W =
[[-4, -10, 6, -3, 12, 17],
 [-11, 3, 5, -4, 0, 11],
 [6, 0, 1, -16, -20, -14],
 [2, -10, 5, -12, -6, 5],
 [-5, 2, 0, -3, -5, -1],
 [-2, 0, 2, -6, -7, 0],
 [-6, -4, 8, -5, 4, 12],
 [-5, 15, -11, 5, -6, -8],
 [8, -19, 17, -39, -27, -3],
 [-13, 8, -10, 18, 16, 16],
 [-13, 8, -9, 13, 12, 13],
 [-11, 28, -24, 7, -18, -23]]
The entry in the bottom-right corner -> -23
The first entry in the row that holds the smallest entry: 8
Give the second entry from the end, reading row by row.
Answer: -18
Give the 2nd smallest entry.
Answer: -27
Give the 1st entry, reading row by row.
Answer: -4
Give the 5th-last entry, reading row by row.
Answer: 28
Give the largest entry in the first row.
Answer: 17
Give the entry directly above the largest entry.
Answer: 8
Give the entry directly above -7.
Answer: -5
Give the entry directly above -12.
Answer: -16
The 2nd entry on the diagonal from the top-right corner is 0
The entry just right of -9: 13
The bottom-left entry: -11
Give the third-last entry, reading row by row.
Answer: 7
Give the last entry in the row that holds the smallest entry.
Answer: -3
The entry just left of the smallest entry: 17
Give the fourth entry in reading order.
Answer: -3
Give the entry just right of the largest entry.
Answer: -24
The second entry, reading row by row is -10
Give the entry directly above -14.
Answer: 11
Give the entry directly above the smallest entry.
Answer: 5
The smallest entry -> -39
The entry just right of -7: 0
The entry directly above 1: 5

B = array([-29,  -8,  45,  13,   7,  21,  37, -32, -37])
What is the entry just right of 21?
Answer: 37
What is the entry just left of -8?
Answer: -29

[[ 22 -15   0 -14  -9 -18  13  -2  -6   3  -8 -19  -3  29   3]
 [ 17  19  -2   0  -4   1  -6  -4  -5  -6  -5   2  -7  -1  -3]
 [-31  -8   0  15  17  19  -5  16  16   5  18  17   9 -17   1]
 [  6 -14   1  -5  -3  -2   4   4   0   2   5  -4   4   3   1]
 [ 17 -17   1 -11  -4 -12  11  -5  -6   3  -1 -12   0  19   3]
 [ 42  12   8  30   2  30  -4   4   3   7  23  35   3 -15   1]
 [-51   0  -5 -17   4 -16  -9   1   2  -9 -24 -16   3   0   2]
 [ 21   4   9  28  12  31  -1   9  14   7  28  30   6 -21  -1]
 [-38 -10  -1   7  13   8  -3   6  11   1   8  10   6  -9   3]
 [-41   2  -1   7  10   8 -14   7   7  -6   2  10   3 -20  -2]
 [  2  13   0   1   0   1  -2  -1  -2  -4  -8   3   0   1  -3]]
Counting starts at 1.
The entry just right of 31 -> -1
The bottom entry of the column that holds the smallest entry: 2
Read off the entry just right of the largest entry.
A: 12
The entry in the top-right corner -> 3
Read off the entry in row 1 and column 2.
A: -15
The entry in the top-left corner: 22
Read off the entry just right of the smallest entry.
A: 0
Read off the maximum.
A: 42
The entry at row 1, column 3: 0
Read off the entry at row 2, column 1.
A: 17
The entry at row 3, column 1: -31
Read off the entry directly above the largest entry.
A: 17
The bottom-right entry is -3
Read off the entry directly below the largest entry.
A: -51
The entry just left of the centre entry: -4
The entry at the centre -> 4
Read off the entry directly above the centre entry.
A: -5
Read off the entry directly below the smallest entry.
A: 21
The entry just right of the centre entry: 3
The entry at row 2, column 2: 19

Read these off the grid that follows. Rows and columns are numbered from 1.
1) Which number is the entry at row 3, column 1?
2) Which number is the entry in row 3 and column 2?
3) Which number is the entry in row 1 and column 3?
4) Which number is the entry in row 2 and column 2?
5) Which number is the entry in row 3 and column 3?
6) Which number is the entry just right of the smallest entry?
7) Which number is the entry directly below the smallest entry?
8) Which number is the bottom-left entry?
[[ -6  29  -4  -7 -20  -8   2 -13]
 [ -9  -4  -9 -10 -14 -12  -8  -8]
 [ -9  -5  -9 -10 -14 -12  -8  -8]
 [-17  10  -4  -3 -30  -7  -5  -8]
 [-13   9  -2 -12 -14  -4   2  -2]
 [ -7  29  -5  -7 -20  -8   1 -12]
 [-20  11  -5  -1 -31  -5  -4  -5]
 [-13   8  -7  -8 -27 -13  -5  -7]
 [-14   0 -42  13 -22   9  -3 -10]
 [ -8  13  -1   0 -16 -10   1  -1]]
1) -9
2) -5
3) -4
4) -4
5) -9
6) 13
7) -1
8) -8

[[-0.02, 0.01, -0.10, -0.08, -0.03, 0.03, -0.01, -0.01, -0.12, -0.03, 0.00, 0.12, -0.01, -0.05], [-0.15, -0.05, -0.06, -0.10, -0.04, -0.22, -0.04, 0.02, -0.01, -0.07, -0.01, -0.15, -0.21, -0.07], [-0.04, -0.04, -0.03, 0.03, -0.05, -0.16, -0.09, -0.11, -0.06, -0.16, -0.07, -0.03, 0.01, -0.02], [-0.07, -0.09, -0.03, -0.07, -0.06, -0.03, -0.10, -0.04, -0.08, -0.05, -0.04, -0.10, -0.03, -0.06], [-0.05, -0.07, -0.07, -0.07, -0.02, 0.05, -0.09, -0.09, -0.11, -0.02, -0.10, -0.15, -0.11, -0.08], [0.00, -0.02, -0.07, -0.09, -0.03, 0.03, 0.00, -0.02, -0.06, -0.02, -0.04, 0.19, -0.03, -0.07], [-0.07, -0.10, -0.06, -0.07, -0.06, 0.00, -0.12, -0.05, -0.10, -0.04, -0.04, -0.16, -0.03, -0.05], [-0.14, -0.02, -0.06, -0.10, -0.08, -0.14, 0.02, -0.03, -0.01, -0.04, -0.05, -0.25, -0.16, -0.10], [-0.04, -0.08, -0.04, -0.08, 0.00, 0.11, -0.12, -0.10, -0.13, 0.01, -0.12, -0.21, -0.12, -0.05], [-0.05, -0.06, -0.03, -0.03, -0.10, -0.08, -0.08, -0.09, -0.09, -0.07, -0.02, -0.02, -0.06, -0.08]]
The entry just left of the largest entry -> -0.04
The entry just right of the largest entry is -0.03
Find the minimum.
Answer: -0.25
